Each scene shows the same named points in several views, each turned, perhaps mirrored, and shifted as a whole.
A view may leave some points out, and in a few views one point is out of place. Which views, in the order they come, and which point in each? Write none if none.
Scene 1:
In the rows, zero is written as 128.
A:
  nofe [155  24 114 185  52 121  80 101 180 127 186 138 133  83 180 206]
  dupos [123  30 119 188  31 132  79 120 203 147 185 145 134  97 190 202]
  fogeg [151  19 108 186  39 119  82 113 190 148 192 150 133  83 190 210]
  lat [145  21 109 185  40 122  80 118 194 145 186 151 136  93 197 213]
  Zuzo [147  21 111 185  40 121  80 116 194 145 186 151 137  94 196 214]
  Badub [135  30 115 190  53 133  79 106 185 123 180 135 132  85 177 196]
  bigek [120  32 123 188  28 132  79 118 205 147 185 142 132  99 187 202]
B:
  dupos [144  92 133 126 119  80 149 104 119 131 120 127 160 151  99 126]
  nofe [144 102 135  99 125  84 150 121 112 128 110 137 178 149  67 140]
  Lete [137 110 137 122 127  92 149 114 114 127 117 128 169 147  74 128]
  Badub [141  94 135 101 122  81 149 120 114 129 110 140 177 149  76 138]
  lat [148 108 138 128 124  91 144 105 112 129 116 123 163 144  74 120]
  bigek [148  92 132 123 120  78 151 102 120 132 120 125 158 153 103 129]
  fogeg [142 117 137 126 130  94 150 110 111 126 119 122 165 146  70 126]
C:
  fogeg [142 151 129 135 115 142 134 128 147 166 129 120 122  96 130 111]
  Zuzo [143 147 136 133 109 142 130 124 143 172 128 120 112  96 130 117]
  nofe [133 155 139 133 118 161 143 115 133 143 112 119 120 102 128 118]
  bigek [133 136 144 122  91 157 115 133 140 171 120 123 119 105 121 107]
  dupos [132 138 143 122  93 152 118 130 140 171 122 122 118 105 122 106]
D:
  Badub [111 135 157 123 131 104 112 125  70 147 149 117 118 153 139 120]
  bigek [100 109 148  98 118 106  99 128  86 143 143 111 111 140 140 113]
  Lete [ 97 131 148 112 120 102 111 120  83 134 156  97 121 152 137 127]
  nofe [108 139 154 126 134 100 115 127  72 145 155 111 124 158 140 124]
  fogeg [ 94 128 144 110 121  99 110 121  88 131 160  92 126 153 137 128]
  dupos [100 112 148  98 118 109 101 124  85 141 143 109 112 142 139 115]
  lat [ 94 123 145 101 126 106 107 115  86 132 158  95 127 153 141 124]
E:
  bigek [154 132 126 144 120 105 135 117 144 128 107 143  87 131 133 118]
  nofe [144 118 151 127 114 113 123 103 141 135 124 118 105 143 145 132]
  Badub [144 126 150 134 114 114 128 107 139 138 125 125 101 144 144 128]
  dupos [152 133 124 144 117 104 133 115 145 130 107 141  91 131 136 118]
  fogeg [147 120 123 129 109 103 116 106 155 126 107 122 110 130 141 127]
  lat [150 125 121 129 110 100 122 104 153 128 103 130 105 129 148 127]
  Lete [144 124 128 132 108 106 119 108 152 130 112 123 110 132 140 126]
Views with a point moved: A
  moved in A: nofe
Scene 2:
A:
  numu [118 106  67  91  94 148 192 158]
  lal [105 116  72 116 121 140 193 161]
  vilor [111 122  58  96 102 147 207 150]
  logep [113 116  61  97  98 151 200 150]
  rur [127 110  62 103  93 141 198 163]
  nuf [132 119  54  99  88 134 213 165]
  lak [113 119  57  83  94 150 210 148]
  reb [127 110  62  93  90 141 200 162]
  fuveb [116 112  72 109 116 128 197 176]
  Kifu [116 110  68 117 105 151 184 156]
  zis [119 105  66  94  90 155 187 153]
  Siti [107 109  74 100 114 142 192 163]
B:
  lak [133 112 100 120 169 100 126 131]
  rur [151 105  97 129 163  97 135 109]
  nuf [148 102 105 137 153 103 138 123]
  reb [142 106 100 127 163  97 137 112]
  bifal [159 115  84 121 187 103 113 122]
  Kifu [165 111  85 122 180  99 122 103]
  lal [165  99  81 132 194 100 124 115]
  fuveb [159  88  88 142 187  97 139 110]
  Siti [148  98  84 127 191  95 130 111]
  logep [146 113  94 120 173  99 124 121]
  zis [142 116  93 113 170  93 128 102]
  vilor [145 110  95 125 175 102 123 130]
  numu [139 109  93 119 173  93 133 108]
C:
  vilor [161  74  66 131  88 142 140 104]
  reb [162  92  83 124  85 138 138  93]
  fuveb [178 103  57 126 104 128 145  94]
  nuf [161  91  81 124  79 124 132 105]
  logep [164  76  70 127  87 146 142  98]
  bifal [177  66  55 123  94 150 145  99]
  Kifu [185  80  65 113  94 148 145  89]
  lal [182  98  56 121 102 129 144  95]
  lak [151  75  75 136  84 146 140 102]
  numu [163  87  80 127  91 148 146  87]
  Siti [172  91  60 130 104 146 150  89]
  rur [170  91  80 120  86 136 139  93]
  zis [166  81  84 120  88 155 146  84]
D:
  rur [138 123 123 120 122 140 141 147]
  lal [141 133  91 131 121 142 126 139]
  fuveb [158 124 102 126 117 141 131 137]
  reb [139 122 126 119 126 136 147 150]
  Kifu [126 134 108 124 122 140 126 136]
  lak [131 125 113 125 137 133 156 167]
  nuf [145 117 131 127 118 144 150 160]
  vilor [133 129 106 130 130 139 147 163]
  Siti [144 130  97 121 129 131 136 139]
  numu [133 126 116 114 133 129 146 144]
  bifal [121 138  95 132 129 141 134 152]
  zis [123 128 120 112 134 129 142 142]
E:
  logep [123 170 132 173 108 141 128 146]
  rur [126 162 119 159 103 139 135 138]
  fuveb [139 154 112 153 109 147 107 145]
  Kifu [122 157 124 163  94 139 122 161]
  vilor [132 171 133 176 112 144 126 143]
  nuf [141 168 119 163 110 142 143 128]
  zis [106 165 129 165 101 134 131 142]
  reb [123 165 122 160 107 139 135 132]
  Siti [124 159 124 161 110 144 107 148]
  lak [124 176 136 178 117 142 132 133]
  lal [135 157 122 164 104 147 105 161]
F:
  fuveb [171 152  56 127 110 113 112 122]
  Kifu [168 152  75 114  98 100 126 107]
  rur [167 133  62 116 114  98 124 106]
  nuf [168 125  49 112 124 104 120  97]
  vilor [178 132  67 113 104 107 108  92]
  zis [169 126  80 118 102  88 125 105]
  reb [169 124  62 118 115  96 122 105]
  Siti [175 143  71 125  99 106 110 117]
  bifal [176 149  79 109  92 108 112  94]
  lak [179 118  69 115 106 101 107  89]
  logep [174 131  72 113 103 101 115  96]
  lal [175 160  69 119  97 113 112 112]
Views with a point moved: C
  moved in C: lal
